Named moves (each a turn or a mirror), then the moves between two rows, first move first; the first pair answered:
gipu:
[-19  -6   7   1  13  -5  -3   0] -> [-9 -6 12 14  4 10 -7 -3]
[  2  -3 -26  -6   1  -4   6 -14] -> [ 11  -6 -22   3  -4   7   1 -15]
[ -8 -13   9   8   8   6   1 -13] -> [-11 -13   7   1  11  -1   0 -13]
Kaza:
[ -1   6 -31  -5   7 -11   4   2] -> [  5  10 -33   7   0   4  -4   3]
[ 14   0  10   6 -11   0   8   2] -> [  8  -3  11  -5  -6 -11  11  -2]
[ -1  -5   6   5   1  -3   4 -18] -> [  3  -4   6   9   2   2   0 -18]
[  7  -3  27  15  -5   7   1 -10] -> [  1  -8  28  -3   6 -11   9 -14]
kure:
[ 17   0  23 -15  -3 -19  22  13] -> [  2  -3  35 -13   6 -18  16  10]
[-10  -4  -4   9   0   6  -6   7] -> [ -1  -1 -14   8  -8   4  -2  12]
[ 13  -2  -1  12 -10  14   6   2] -> [-4 -7 14 14  0 15 -3 -2]
[  1   5  -6  23   0   1 -22 -11] -> [  8   9 -11  23  -6  -1 -16  -8]
duvu:
[10 -8 14 11 -5 27 -7 -4] -> [  6  -5   4  12  -6  31 -12   1]
[ 3 -1 -3 -1 -7 -5  5  8] -> [ 3 -4  2 -2 -6 -5  7  5]
[21 -2  7 -4 -9  3 18  5] -> [15 -4 17 -4 -6  9 13  6]

(2 to 3 moves a pair)
[-16 -10  10 -11  15 -18   6  -7] -> [ 22   7 -18   0 -16   7   4  12]	duvu kure Kaza
[ 21  14   0  19  -9 -16  15   7] -> [-20  14   6  25  12  -8  -9  12]	kure duvu duvu
[-12   9 -28   1  12   6  -2   9] -> [-12  -4  -5   3  22 -13  10 -19]	duvu duvu kure
[ 13  -6  -3 -36   0 -27  21 -11] -> [ 32  -9  27  -7 -13  23   2 -14]	gipu duvu
[ 11  -4  23 -15   2 -21  18 -10] -> [  0   1  27  18  -3  20 -16   4]	Kaza kure duvu
[-21   4  -3  13   6  -1  -6   2] -> [ -3   4 -18  12  -5 -13  10  -4]	duvu kure duvu
[-13   0 -37 -31  17  -6  -5   2] -> [ 22   2 -48   2  -8   9  -2  -4]	Kaza duvu
[-15 -24   7  23  14  14 -10 -21] -> [ 31 -19  -7  14 -11   8  13 -20]	kure duvu
[ 10   0 -17 -38   0   3   8  -9] -> [-15  -6  11  -8  10  28 -19 -14]	Kaza kure
[16  7 -9 38 -5 22 -8 -8] -> [-21  -7   1  -5  30 -23   6 -21]	kure Kaza
[-18   4  -9 -10   9  13 -14  13] -> [ -6   2 -14   7   0  23 -16   5]	duvu kure gipu
[ 28   3  -6  -2 -15  13   6 -11] -> [ 28   1  -7  -7 -14   6   9 -11]	kure Kaza kure
[ 30  -2  23   2 -12   1  24  -2] -> [-18   4  14  10   6  24 -15  21]	kure duvu duvu
[  9   3 -11  29 -11  16  -8  -8] -> [ -3   9 -29   4  -3 -21   8   1]	kure gipu kure
